[[ 18.06   5.13  11.09  16.14  22.60  -5.21   1.49]
 [ -1.73   4.13  10.43   2.76  -6.23  -0.47   1.15]
 [ -6.56   6.15  11.87  -3.98   3.33   2.32   2.86]
 [ 10.99   4.93 -24.39   8.08   3.19  -1.19   1.07]
 [-17.72  -8.76 -13.84   3.38  -7.08   6.71  -9.49]
 [ 10.35   2.26   5.12   8.15   6.88  -2.98   0.52]]
Counting starts at 0.
Give the entry just right of 2.32.
Answer: 2.86
Give the entry just left of the smallest entry.
Answer: 4.93
Give the entry at row 0, column 1.
Answer: 5.13
Give the entry in row 1 and column 1.
Answer: 4.13
Give the entry directly above 3.19.
Answer: 3.33
The entry in the bottom-left corner: 10.35
Give the entry just right of the largest entry.
Answer: -5.21
Give the entry at row 0, column 0.
Answer: 18.06
The entry directly above -13.84 is -24.39
Give the top entry of the column that holds the largest entry.
Answer: 22.60
The entry directly below 16.14 is 2.76
The entry just right of -5.21 is 1.49
Give the bottom entry of the column that holds the largest entry.
Answer: 6.88
The entry just left of 2.86: 2.32
Give the entry directly below 18.06.
Answer: -1.73
Give the entry directly above -24.39.
Answer: 11.87
The entry at row 0, column 2: 11.09
Give the bottom-right entry.
Answer: 0.52
Give the entry just left of -7.08.
Answer: 3.38
The entry at row 2, column 1: 6.15
The entry at row 2, column 0 is -6.56
The entry in row 1 and column 2 -> 10.43
The entry directly below 4.93 -> -8.76
Give the entry just left of 8.15.
Answer: 5.12

a =
array([[  9.188,  -0.488,   0.836,   0.814,  -5.120,  -1.901,  -1.627,
         -2.951,   2.204,  -8.271,   0.134,  -3.128, -16.908,   2.438,
         -8.597],
       [ -5.547,  -8.263,  -5.490,  -1.002,   7.074,  -8.304,  -0.090,
          4.092,  -4.581,  -0.673,  -0.295,  -5.735, -18.709,   1.157,
         -1.429],
       [ -6.627,   0.433,  -7.196,  -3.051,  -6.496,   3.925,  -2.114,
         -3.646,  -1.106,   1.821,  -1.393,  -4.387,   6.509,  -1.526,
         -0.689],
       [ -7.961,  -7.502,  -1.072,   0.781,  -4.683,  -4.683,  -3.207,
        -10.035,  -5.147,   1.821,  -1.130,  -7.346, -19.241,  -3.395,
         -4.868],
       [-11.503,  -0.851,  -5.494,  -0.817,  -3.807,   5.222,  -3.519,
         -5.002,   3.182,  -6.712,  -3.946,  -4.208,  15.702,   4.632,
          7.358]])
The entry at the centre is -3.646
The minimum -> -19.241
The entry just right of the centre entry: -1.106
Find the entry just left of the largest entry.
A: -4.208
The entry just right of the largest entry is 4.632
The median of all entries: -2.951
The entry just left of -2.114: 3.925
The maximum: 15.702
The entry just left of -4.387 is -1.393
The entry just left of -4.208 -> -3.946
Find the entry just left of -3.946.
A: -6.712
